In the rows, 128 means zero.
name the system of each run
run 1, M (8 x 18)
[[124 109 168 205 138 138 125 109 121 155 146  99  99 121 116 127 173 185]
 [ 96  85 115 131 116 151  98 194  97 116  89 117 117 117  97  89 152  87]
 [ 98  76 150 138 169  93 173 124 143 144 144 159 105 166 143 150 146 100]
 [128 144 122 185  87 165 168 145  80 104 177 138 121 126 112 145  91  99]
 [132 137 102  48 126 123 150 145 131 113 102 163 160 147 146 125  88  74]
 [159 172 140 141 128 118 166  65 148 136 171 130 151 149 171 169 110 164]
 [156 178 112 107  91 155  88 139 103 108 104  88 169 100 112 103 107 155]
 [127 116 135  84 167  90  97 101 181 151  90 122 152 137 136 124 174 164]]
run 2, V (8 x 18)
[[ 93  74 140 158 145  99  96 178  90 117 124  92 101 115  80 104 137 112]
 [107  54 132 140 141 108 141 138 145 122 136 182 122 131  91 150 147  72]
 [113 133 101 167 110 117 155 133 119  87 193 145 116 131 129 166  89  69]
 [167 144 126  86 121 131 164 119 115 123 146 177 134 109 103 137  48 109]
 [172 170 111 114  97 150 147  66 167 122 138 152 161 130 178 159 108 140]
 [161 183 128 109 120 133 104 106 114 127 119  72 131 110 156 107  89 185]
 [155 113 151 101 138 139  86 105 153 163  71 115 134 106 127 103 167 190]
 [ 96 105 119 170 131 120  74 132 145 122 114  73 105 128 156 116 189 146]]
run 3, H (8 x 18)
[[179 121 133 100 115 115  75 103 125 110 110 109 130  66  90 119  76 157]
 [144 100 115 103 135 106  76  78 197 126 101 132 131 109 154 142 156 143]
 [121  94 135 167 147  94  74 114 136 121 142  89  63  86 121 122 128 153]
 [136  59 127  98 136 135  95 136 145 133  88 163  79  82 105 108 122 102]
 [114  71 119 160 131 121 129 102 159 119 139 142  74 130 188 149 139  94]
 [153  82 146 144 119 130 141 127  82 115 137 125  73  93 132 121  54 108]
 [175  79 131 103  94 152 148  87 140 117 101 165 143 120 176 148  98  97]
 [160 107 146 165 106 104 128  79 112  96 148  79 137 124 184 156  90 137]]
run 4, D (8 x 18)
[[ 89 145 134 125 172 124 125 148 164 173 130 155 120 146  86 114 200 157]
 [ 67 158  95 165 136 152 124 180 126 133 155 127  75 141 129 107 164 104]
 [ 95 145 124  83 170 136 171 182 109 161 120 163  92 150 114  96 118 107]
 [115 165 108 135 115 187 190 134 138 149 144 183 120 163 166 135 147 104]
 [127 187 112 101 112 158 167 159  81 120 121 104 139 156 180 105  90 120]
 [150 171 152  94 129 149 174 114 123 161 105 137 194 167 145 123 143 167]
 [115 180 117 162  98 151 121 132 119 118 129  79 184 160 159 130 170 155]
 [103 155 148 109 159  93 119 166 102 137 109  79 173 155  93 104 153 164]]
run 5, M (8 x 18)
[[147 139  77  65 106 127  92 124 161  93 109 158 146  98 128 132  92  81]
 [158 141 138 117 156  84 123  63 167 135 155 120 103 116 166 154  95 167]
 [171 139 124 137  94 169  80 115 117 123 113 112 115  63  98 106 109 164]
 [125  74 121  85 148 109  78 117 172 134  71 122 106 115 164 111 152 123]
 [135  77 173 196 139 118 127 101 110 142 148 103  80 105 127 134 133 163]
 [127  63 121 132  97 163 108 168 100 109  92 142 118  97  99 106 125  77]
 [120  59 142 127 148  88 161 105 144 120 136 148 114 156 172 159 117  85]
 [161 121 141 173  86 146 159 117  79  99 169 131 136 108 109 152  67 113]]
run 6, R (8 x 18)
[[113 124 136 197 109 178 163 135 125 145 163 173 125 135  85 145 174 125]
 [ 94 121  89  88 127 106 113 181 106  88 110 113 128 137 140 110 100  58]
 [142 145 159 106 161 112 198 100 138 164 150 174 154 164 112 151 117 148]
 [135 173  86 148  63 197 123 144 114  99 136 138 145 115 129 128 123 101]
 [130 152 125  50 164  78 119 133 131 130  91  96 159 147 152 107 106 145]
 [140 175 145 179 118 168 151  99 139 163 156 141 143 134 112 139 172 191]
 [ 97 139  90 119 116 136  67 185 109 101  97  78 118 114 129  86 140 107]
 [104 119 161 114 195  81 154 122 153 172 132 136 124 165 117 128 165 161]]
run 7, N (8 x 18)
[[ 98 174  73 130 114 107  73 153 150  85 153 106 148 116  98 131 136 101]
 [123 162 130  82 188  80 117 124 157 156 145 141 103 115  84 120 109 161]
 [123 185  90 146 113 182 107 128 170 147 151 170  91  97 103 122 159 143]
 [110 155  98  74 150 134 104 161 127 138  97 108  68 118 173  80 107 126]
 [142 130 162 128 151 173 174 111 134 192 114 163  83 133 149 112 148 173]
 [117 122 115 150  86 198 131 160  97 123  94 108 113 137 188 101 150 107]
 [124  79 174 102 159 110 171 137  89 150  86 104 134 168 172 112 122 134]
 [130  99 157 197  96 163 175 121 103 130 143 137 172 160 122 155 165 125]]
run 8, N (8 x 18)
[[ 62 127 118 174 152 116 142 174 110 126 162 109  84 158 138 122 155 101]
 [111 120 141 107 148 138 177 180  91 146 133 171 121 140  72 112 107  96]
 [103 162  88 118 119 148 175 135 155 124 149 179 148 172 158 153 141  75]
 [132 202 123 107 129 129 174 138  88 124 154 106 148 157 150 124  76 139]
 [159 171 135  85 113 158 144 113 139 150  97 147 201 142 115 124 145 160]
 [108 179 110 139 125 123 102 119 147 125 124  71 161 157 176 125 172 164]
 [120 140 168 127 158 116 111 154  97 155 108  82 138 126  77  89 153 193]
 [ 83 107 117 148 140 139  99 155 160 145 111 144 127 136  97 116 215 122]]
run 9, R (8 x 18)
[[175 105 165 148  87 171 120 115  84 132  90  90 157 108 130 113 127 168]
 [125  82 139 138 120  95  82 111 136 103  96  71 180 142 150 136 166 138]
 [122 103 167 194 142  84 123 117 103 125 170  87 135 126  81 146 136 159]
 [115  75 118 151 122 110  85 148 135 103 135 144 130  92  45 137 140  93]
 [106 117 102 126 155  63 126 112 170 102 179 156 112 130 116 167 107  84]
 [153 150 117 126 126 139 151 115 130 127 174 183  86  87  88 138  66 118]
 [155 140  85  67 111 148 105 106 174 115 104 168 113  98 161 127  98 104]
 [159 172 131 111 136 134 142  79 142 146 136 114  99 127 201 131  96 174]]
run 10, V (8 x 18)
[[165 105 162  71 149 118 121 102 144 159  69 131 164 124 118 112 142 176]
 [108 136 123 189 115 124  94 107 149 115 142  76 145 142 156 141 188 157]
 [106 105 140 113 161  94  86 179  97 128 109  93 104 103  62  90 121 135]
 [107  74 128 148 145 121 135 113 182 141 137 184 120 137 108 156 183 102]
 [ 91 155  89 168 116 124 128 161 106  90 184 117  90 125 129 137  98  83]
 [154 116 138  72 145 135 168 132 124 151 120 195 112 114  99 123  76 111]
 [145 165 101 148  89 167 157  85 158 117 151 150 147 149 197 162 130 117]
 [151 172 136  92 127 133 126 140  78 127 111  77 122 116 147  90  66 163]]
run 11, H (8 x 18)
[[142  71 123  87 129 149 123 117 168 142  85 190 108 108 130 125 140  98]
 [111 103 121 187 124 116 129 107 133 106 165 100  78 135 195 148 128 110]
 [166  88 153 100 124 134 139 135  81 126 111 137 103  88 102 109  54 120]
 [156  95 121 127  94 148 140  74 167 118 110 155 160 140 190 162 144 109]
 [145 115 151 162 124  89 115 111  86  98 151  57 122 115 145 135  79 147]
 [180  83 150  86 117 130 112 103 139 131  85 159 165  94  80 127 115 136]
 [118 105 110 168 114  97  85  90 173  94 139  98 142 135 169 162 166 120]
 [136  98 148 122 153  78  95 136 106 118 140 108  96  82  64 116  79 138]]
run 12, D (8 x 18)
[[ 76 166 112 154 144 123 120 187  90 124 149  81  94 139 117  95 135 128]
 [104 132 135  86 165 137 157 165 139 174 111 183 130 149  79 107 159 124]
 [ 83 171  86 163 115 162 157 147 143 123 168 147 108 163 171 141 155  92]
 [122 174 132  84 146 140 172 174  75 145 124 125 122 144 121  93  80 129]
 [135 172 120 107 115 173 166 111 161 157 119 174 174 162 151 140 168 137]
 [111 198 108 143 113 138 134 146  97 113 142  65 142 157 177 116 121 144]
 [133 156 162  90 156 128 144 144 111 168  94 123 175 149  86 101 153 181]
 [ 86 159 101 169 117 144 113 135 160 127 138 117 155 163 145 137 210 128]]

runs to name
run 13 (2 x 18)
[[ 98 149  96 158  93 168  90 186 101 105 127 107 127 112  92 103 153 107]
 [ 95 129 122  63 183  83 157 152 145 147 115 153 130 171 138 121 125 104]]
 | H
run 14 (2 x 18)
[[129 108 125  83 151  63  82 140 115  97 109  80 119 108 127 109  77 120]
 [153 117 159 158 142 128 143  71 173 160 156 174 126 116  95 162 155 171]]
 | R
run 15 (2 x 18)
[[144 102 108  98 139 105  92 101 159 116 119 130  62  90 173 124  83 114]
 [174 103 148 146 120 153 136  80 131 145 137 150  70  81 143 132  89 152]]
 | N
run 16 (2 x 18)
[[160  93 156 124 103 129 170 132  70 104 129 133 168 130 105 140  67  99]
 [164 117 123 109  89 119 130  91 145  93 122 144 215 136 122 167 113 105]]
 | R
run 17 (2 x 18)
[[110  86 161 186 134 128 190 137  99 134 169 155 127 155 104 153 135 104]
 [127  92 109 113  97 134 143 160  98  90 124 155 159 127 105 137  92  49]]
 | R
run 18 (2 x 18)
[[141 130 152  98 167  79 112 139  97 132 131  98 107  98  76 106  73 159]
 [139 118 108 123 110 167 107 103 190 143 110 187 138 109 115 139 182 127]]
 | H
run 19 (2 x 18)
[[ 78 153 109 113 137 133 148 172 122 131 109 111 160 191 166 114 177 103]
 [102 162 153 138 145 142 186 172  78 154 142 122 152 176 104 112 141 141]]
 | R
run 20 (2 x 18)
[[117  95  90 103 105 140  96 171 108  94  95 125  98 102 141 101  98  63]
 [145 108 162  99 166  89 180  81 150 155 131 155 136 160 161 152 114 142]]
 | R
run 21 (2 x 18)
[[124 126 132 180 119 109  96 102 122 106 141  55 113 125 185 134 138 156]
 [140  65 175 141 149 110  97 133 101 143 103 100 109  93  75 106 132 165]]
 | R
run 22 (2 x 18)
[[154  87 186 122 155 140 167 127  91 171 110 147  95 112 100 108 103 161]
 [130 109 100 153  71 172 118 120 144 100 110 136 168 137 166 147 164  86]]
 | V
run 23 (2 x 18)
[[149  62 135 155 106 147  78 115 126 114  96 109  85  77 141 114 129 130]
 [139  35 147 111 144  96 112 110 137 122  90 122 100 118 163 129 115 104]]
 | H
run 24 (2 x 18)
[[ 87 152 102 150 124 143 146 189  97 114 165 148 113 136  77 119 120  81]
 [112 144 106  59 152 114 155 155 148 138 121 184 150 154 106 128 118  86]]
 | R
run 25 (2 x 18)
[[ 92  97 119  82 139 121 118 173 127 124  69 121 162 162 139 105 166  90]
 [109 124 167 188 157  99 179 110 120 147 180 120 138 168 124 161 151 151]]
 | M
run 26 (2 x 18)
[[142 174  89 121  96 131 140  98 143  95 150 121 149 144 204 157  91 105]
 [179 163 151  77 135 114 133 106 106 135 113 105 159 114 121 116  73 179]]
 | M
run 27 (2 x 18)
[[130 176 125 161 101 203 146 157  99 151 144 149 106 108  90 104 137 147]
 [ 98 130  95  59 143 121 101 161 149 123  73 118 142 150 162 101 152  98]]
 | R
run 28 (2 x 18)
[[167 132 179 118 150 148 181 103 115 179 127 158 114 124 113 120 109 185]
 [132 132 109 156  72 189 105 135 118 110  93  98 158 132 173 117 167 124]]
 | H
